In the data rows, the value 128 means zero.
Some points, one per row:
129:149:102:90:127:180:90:81:106:124:60:131:96:106:84:81:182:155:210:140:131
73:116:198:185:119:164:164:24:112:88:162:153:102:132:200:72:62:182:187:50:60
188:230:35:154:97:82:156:208:168:182:196:93:64:158:141:180:86:105:57:79:65
141:79:141:25:76:110:144:91:127:132:158:111:181:142:122:115:148:187:97:184:193
216:135:202:98:142:84:177:80:172:61:104:91:131:84:42:141:93:83:173:172:94
202:125:91:204:108:160:210:146:132:163:96:75:111:169:229:94:128:29:158:142:120
150:103:117:76:131:153:90:194:97:150:93:126:177:121:130:162:198:150:92:133:144
149:151:59:140:75:151:106:125:125:164:103:104:109:151:121:119:94:167:195:157:98
153:168:138:138:152:111:148:135:170:119:68:125:72:114:117:189:92:95:172:145:17
161:113:159:72:92:135:105:163:121:141:106:166:101:105:93:163:102:138:130:132:89
110:170:110:186:129:173:192:95:79:115:169:165:79:129:255:114:98:195:191:60:28
204:104:117:86:67:157:70:152:152:53:98:103:153:118:71:128:162:158:187:67:192
92:215:86:44:64:130:104:199:106:163:82:174:171:128:143:201:122:196:101:55:56
60:91:185:179:192:117:104:70:158:23:175:86:196:155:89:72:184:140:85:90:194
38:70:74:133:158:182:156:87:98:189:180:79:93:144:212:99:150:101:98:161:186
58:150:121:212:184:191:91:72:110:55:59:101:163:172:88:89:166:180:194:123:195
69:128:155:141:85:124:141:106:90:159:123:140:151:153:125:87:112:141:86:170:169
79:199:52:145:145:171:78:201:195:178:92:174:106:82:190:169:65:129:192:68:55
230:151:189:33:98:60:114:123:151:98:109:151:189:84:76:157:87:175:149:140:84
129:99:133:157:184:141:81:182:196:153:143:146:92:96:105:125:95:61:177:96:181
237:212:81:152:76:147:124:174:108:91:126:137:153:153:142:164:140:111:99:98:132
135:114:154:213:97:132:130:94:113:148:141:164:131:128:212:127:116:117:167:171:92
73:178:137:184:88:95:100:63:168:184:108:165:150:158:70:123:82:58:72:167:218
97:169:154:105:58:113:192:25:88:123:127:109:157:172:125:103:139:171:101:133:135
179:58:146:209:174:68:130:124:93:78:200:152:69:169:68:53:189:45:87:90:199
189:101:137:164:87:91:117:141:171:76:152:93:160:166:101:121:137:149:77:84:200
123:202:133:79:107:104:151:91:179:171:25:119:159:71:154:204:93:146:179:148:40
111:196:127:180:94:156:161:64:93:111:130:145:122:147:185:142:87:105:160:162:66
143:78:200:96:115:154:127:114:151:136:87:162:103:100:132:127:85:91:130:121:132
58:126:79:120:147:160:88:198:66:186:152:170:116:175:213:110:206:128:24:69:147
184:173:151:94:152:108:203:57:106:48:88:45:109:135:53:163:157:150:118:202:99
191:138:196:180:147:102:110:190:165:105:79:139:124:47:61:188:65:78:164:71:83
106:78:137:119:136:138:87:213:130:149:156:215:147:102:117:99:126:98:118:65:197
41:146:198:195:129:104:113:105:113:169:94:155:128:166:86:109:69:113:122:175:175
138:110:124:166:118:85:87:183:54:92:172:112:150:131:70:166:98:158:102:209:179
121:123:133:156:110:99:90:54:103:88:198:172:135:115:56:102:148:169:72:121:123
100:129:118:102:126:160:62:191:173:169:71:181:139:58:222:151:62:128:171:88:48
185:206:139:175:140:85:155:118:134:65:120:123:114:153:68:137:139:62:84:92:117
62:106:133:93:139:158:123:146:107:161:109:117:175:130:188:133:127:159:168:159:162
151:122:146:29:67:113:122:138:106:133:122:137:174:169:123:144:177:210:79:138:138
58:185:156:209:86:94:101:23:130:150:113:182:142:143:74:85:54:83:81:143:181
62:165:92:127:168:52:183:68:131:91:199:169:159:107:212:68:207:55:25:156:167
114:133:126:138:100:103:91:99:139:161:60:83:181:137:37:110:109:63:54:188:182
85:66:172:150:163:137:88:58:86:57:118:112:161:155:62:49:194:159:138:177:171
120:75:121:106:117:130:121:192:140:132:116:134:137:96:204:187:121:146:224:89:60
130:143:79:198:162:171:124:137:93:146:97:98:83:210:172:122:171:88:66:138:111
202:141:175:98:80:71:185:65:130:67:97:70:169:126:31:130:145:172:101:188:151
128:147:84:94:129:145:179:196:69:124:85:153:137:108:211:193:68:72:185:173:130
75:202:75:149:152:139:147:77:123:140:96:73:149:120:167:152:120:122:134:186:95
186:78:161:65:79:111:154:85:89:102:156:92:152:151:93:102:156:172:95:161:165
115:85:92:121:113:156:156:99:98:157:155:104:128:153:169:113:169:102:81:133:178
106:154:134:106:134:136:70:192:158:159:62:97:134:127:49:111:109:93:81:205:183
172:92:141:255:139:108:100:128:134:133:164:44:141:199:97:113:129:141:91:131:176
97:134:77:63:97:152:161:116:87:131:140:91:155:159:210:151:172:205:112:104:66
46:194:167:186:103:147:113:92:120:166:134:191:120:152:81:105:59:107:91:185:141
56:216:135:214:56:143:174:28:143:116:137:212:144:192:97:125:86:123:104:136:109
98:212:116:73:78:168:93:219:124:147:49:162:148:100:126:210:102:136:128:73:44
69:198:144:195:84:92:85:62:156:154:102:153:169:133:53:98:82:71:84:186:172
172:164:103:193:83:178:170:197:166:85:43:79:154:144:164:190:58:99:213:81:162
76:165:156:172:124:91:99:61:135:182:76:164:147:132:80:109:113:74:45:167:231
212:157:137:132:75:93:89:177:181:115:170:119:144:103:49:146:86:159:89:134:138
128:135:85:144:161:138:179:119:120:190:105:115:137:149:112:134:128:118:83:197:161
133:82:116:114:153:127:123:144:106:146:153:145:135:103:147:140:120:154:170:142:87
233:110:187:174:135:60:186:97:89:41:136:86:129:167:40:109:164:120:88:151:141
165:172:91:107:105:97:117:108:101:176:144:146:65:105:81:121:145:154:94:173:66
113:99:149:98:120:132:57:241:106:149:143:245:152:96:79:103:147:101:92:31:178
81:166:76:172:171:81:95:91:202:107:153:91:168:153:45:108:162:135:76:88:178
172:78:105:119:152:123:176:189:121:88:170:121:111:92:215:125:151:193:207:80:15
Then 12 other points, each followed by its number:
98:97:101:191:196:119:185:57:171:155:150:73:70:80:176:102:71:49:201:169:155 0
84:178:186:187:144:91:162:52:129:120:122:130:130:158:82:97:80:90:98:133:147 1
161:106:126:150:138:136:187:132:44:30:166:118:102:117:210:111:131:184:204:79:0 2
107:159:121:181:105:100:93:98:148:191:85:115:146:146:48:141:84:48:97:193:203 3
182:38:121:72:161:151:160:181:135:94:138:151:120:101:168:168:146:155:180:109:83 4
131:66:167:140:200:156:83:187:93:111:143:89:156:121:149:139:91:178:195:108:60 5
199:82:75:75:138:179:171:201:94:78:164:71:125:108:219:157:176:194:179:54:51 6
203:93:162:69:70:154:137:196:181:129:89:191:91:65:135:169:72:119:181:83:118 7
76:148:144:203:110:145:132:78:131:167:120:144:135:196:146:113:95:104:119:139:126 8
117:180:198:201:89:132:141:102:85:88:138:135:131:182:249:109:83:198:185:88:58 9
211:66:59:29:178:125:133:237:138:127:142:90:170:107:160:174:201:142:152:83:135 10
191:95:116:84:177:136:146:177:123:92:135:98:105:110:161:133:163:135:146:104:116 11
Which of these numbered points is nearest to each point below by angle, seen from the average point of the first points? Its number follows each.
37:198:149:230:80:143:162:33:130:167:123:176:112:168:139:98:42:89:141:112:133 > 8
132:152:100:136:183:97:175:65:163:106:139:113:96:80:114:101:109:81:168:172:155 > 0
189:98:82:57:174:137:187:220:112:70:172:75:111:92:215:147:163:182:207:61:64 > 6
186:80:96:101:159:104:173:202:104:77:167:116:117:68:221:135:172:203:198:58:19 > 6
178:69:142:131:119:95:160:121:118:67:182:89:155:137:179:83:193:97:101:126:167 > 11
115:85:110:156:125:158:155:124:95:82:155:109:109:118:203:134:123:177:189:92:55 > 2
78:143:176:177:113:91:165:38:136:118:156:125:166:158:124:66:95:97:96:134:188 > 1
205:202:111:154:110:126:77:203:188:95:105:169:101:103:101:176:63:90:184:51:117 > 7
51:130:172:222:99:162:120:73:114:124:114:145:140:137:128:120:58:145:155:157:107 > 8
224:117:95:55:110:127:143:152:91:118:197:130:96:99:191:149:166:157:156:151:65 > 6
175:69:116:93:181:127:154:219:72:74:195:74:98:126:176:142:174:201:174:94:54 > 6
157:109:139:74:136:102:90:130:162:204:96:101:136:95:29:110:138:90:49:164:214 > 3
216:191:54:29:61:173:110:150:218:114:89:222:154:55:153:181:86:120:171:22:135 > 7
162:101:93:37:128:109:127:175:125:126:108:91:160:104:108:180:195:135:97:134:135 > 10
136:162:99:82:154:171:183:172:118:56:178:126:106:126:249:123:148:227:205:40:28 > 6
92:154:105:52:66:159:112:175:83:140:110:176:175:160:201:140:183:182:49:75:104 > 6
54:184:133:183:91:144:103:71:119:134:111:195:130:152:129:124:101:102:104:89:106 > 8
38:178:184:183:120:98:165:25:149:150:134:134:161:160:100:77:41:112:111:133:179 > 1
177:24:88:73:208:143:176:177:124:82:165:135:130:118:193:168:181:167:173:108:64 > 4
203:57:114:37:181:134:173:221:128:116:137:80:113:108:185:182:184:137:137:130:102 > 11
118:98:136:162:191:145:111:180:88:116:128:81:144:133:161:146:91:143:185:136:77 > 5
56:168:117:187:191:65:116:106:99:67:190:78:177:162:97:109:145:141:52:160:225 > 1
74:125:177:148:94:152:92:101:98:180:127:185:170:167:121:131:45:117:106:172:150 > 8
193:79:107:58:186:166:146:214:85:106:190:87:85:144:204:159:147:142:189:91:64 > 6
172:177:146:162:150:119:61:201:208:99:88:186:70:87:80:174:40:74:210:37:100 > 7
83:110:153:189:164:136:105:82:136:47:134:75:182:167:92:90:172:141:122:125:190 > 1
232:222:26:182:37:165:136:102:155:202:87:89:51:162:150:101:158:121:175:94:36 > 6
174:92:104:48:138:153:174:218:122:84:129:112:119:91:174:158:121:140:183:135:94 > 4
187:109:119:78:170:95:112:214:163:139:118:75:149:103:49:179:165:67:99:154:210 > 10
121:69:77:49:105:150:141:145:158:135:173:115:138:86:208:93:108:186:184:100:149 > 6
137:123:162:69:115:152:121:197:128:191:75:154:56:103:89:189:75:139:148:106:40 > 7
141:177:146:126:135:104:166:50:127:90:94:81:111:133:52:150:134:127:102:196:120 > 1
158:106:143:187:191:103:189:71:187:102:126:68:81:94:105:117:65:63:215:183:162 > 0
52:165:114:231:203:87:87:113:130:109:169:47:158:201:68:119:154:162:95:136:158 > 1
62:32:68:178:151:161:113:148:178:179:189:162:112:78:202:75:87:85:168:103:197 > 0
130:152:105:114:145:149:95:93:109:129:88:115:105:114:89:94:181:164:167:146:128 > 11
141:118:104:103:147:143:165:199:72:113:113:151:127:130:207:178:101:106:178:159:104 > 4
124:112:142:154:189:99:191:113:166:105:142:98:98:95:136:131:68:56:176:162:162 > 0
171:56:184:136:139:99:94:175:87:82:201:148:120:164:64:69:197:113:61:101:223 > 11
75:173:164:187:121:115:130:80:129:120:127:186:142:144:117:99:93:129:127:135:133 > 1
189:43:157:102:140:127:168:179:108:125:118:131:167:140:108:139:172:117:151:210:139 > 4
94:158:138:145:94:103:70:103:149:145:79:160:163:148:32:96:107:49:51:185:191 > 3
84:71:133:30:97:117:121:103:163:150:162:128:149:101:158:79:112:211:127:98:132 > 4
112:153:113:184:182:145:185:66:131:153:116:75:71:131:163:148:158:57:104:161:121 > 0
55:181:93:167:178:191:143:126:101:185:82:139:86:171:217:179:172:61:92:131:77 > 8
189:203:164:169:170:91:130:179:146:49:45:138:64:150:19:139:115:72:104:134:83 > 1
76:165:147:162:73:91:96:72:152:172:79:171:145:144:36:121:103:74:65:170:216 > 3
97:73:185:148:138:181:95:142:138:182:87:91:65:171:59:125:122:168:207:108:78 > 5
132:117:101:121:130:120:109:154:182:171:113:115:172:120:61:138:144:78:20:200:196 > 3
204:70:72:52:174:86:114:174:146:154:80:96:155:89:61:160:171:68:96:159:184 > 10
44:173:161:154:94:138:131:56:137:154:126:155:135:161:144:119:101:132:87:125:160 > 8
157:151:132:148:141:105:100:149:142:131:84:141:131:131:45:147:164:72:49:145:171 > 3
126:106:170:152:123:153:139:124:63:61:200:145:109:112:232:155:126:213:213:61:35 > 2
94:160:190:187:91:139:133:78:109:115:131:142:131:174:197:108:74:173:154:116:83 > 9
50:138:81:194:167:171:165:76:148:191:103:84:105:99:225:144:72:89:159:151:89 > 0
111:151:172:208:85:164:161:63:101:100:136:127:123:167:195:102:104:154:197:97:83 > 9
203:70:97:15:149:98:134:222:134:136:109:83:145:109:99:169:190:103:90:149:151 > 10
111:129:109:29:108:113:27:242:92:111:154:201:153:163:142:133:187:164:65:44:182 > 10
56:164:158:235:94:118:116:102:58:88:145:164:95:155:210:117:73:183:193:135:72 > 9
206:155:80:79:95:90:117:128:99:145:181:139:82:108:105:124:151:169:90:138:60 > 6
158:112:157:237:84:132:115:85:122:178:120:176:152:119:176:135:106:92:154:211:132 > 8
106:137:149:163:127:179:217:104:84:81:157:123:118:111:234:137:135:221:160:66:16 > 2
109:173:50:178:207:174:111:128:87:150:103:118:70:213:181:124:203:75:24:132:105 > 8
120:72:136:141:146:172:172:160:131:125:173:115:103:145:201:116:115:159:200:126:19 > 2
178:67:176:130:170:61:167:77:167:77:155:92:105:62:63:83:72:111:198:163:201 > 0
97:163:92:100:98:141:119:167:107:153:125:162:140:138:156:158:138:145:97:80:106 > 6
129:115:128:168:163:96:110:128:172:182:103:160:138:160:47:87:77:101:71:187:206 > 3
143:86:136:132:120:115:121:169:187:144:108:91:131:84:27:135:172:70:80:175:244 > 3
123:104:167:88:128:183:146:67:148:106:79:160:139:88:211:104:171:70:158:96:146 > 4
125:50:99:97:130:143:124:209:167:131:198:141:127:75:183:108:106:143:198:74:177 > 4
139:12:108:83:77:119:131:108:180:87:174:110:166:124:130:82:64:183:166:141:243 > 4
133:56:174:165:130:157:98:155:90:180:95:106:75:131:90:153:113:155:187:157:64 > 5
74:143:174:166:99:153:115:86:96:139:144:185:146:162:143:129:55:133:145:136:115 > 8
141:120:163:69:122:130:96:82:124:109:102:178:128:101:104:79:202:158:171:148:124 > 4
159:127:96:144:179:112:184:137:130:191:84:148:141:139:61:129:92:122:91:212:166 > 3
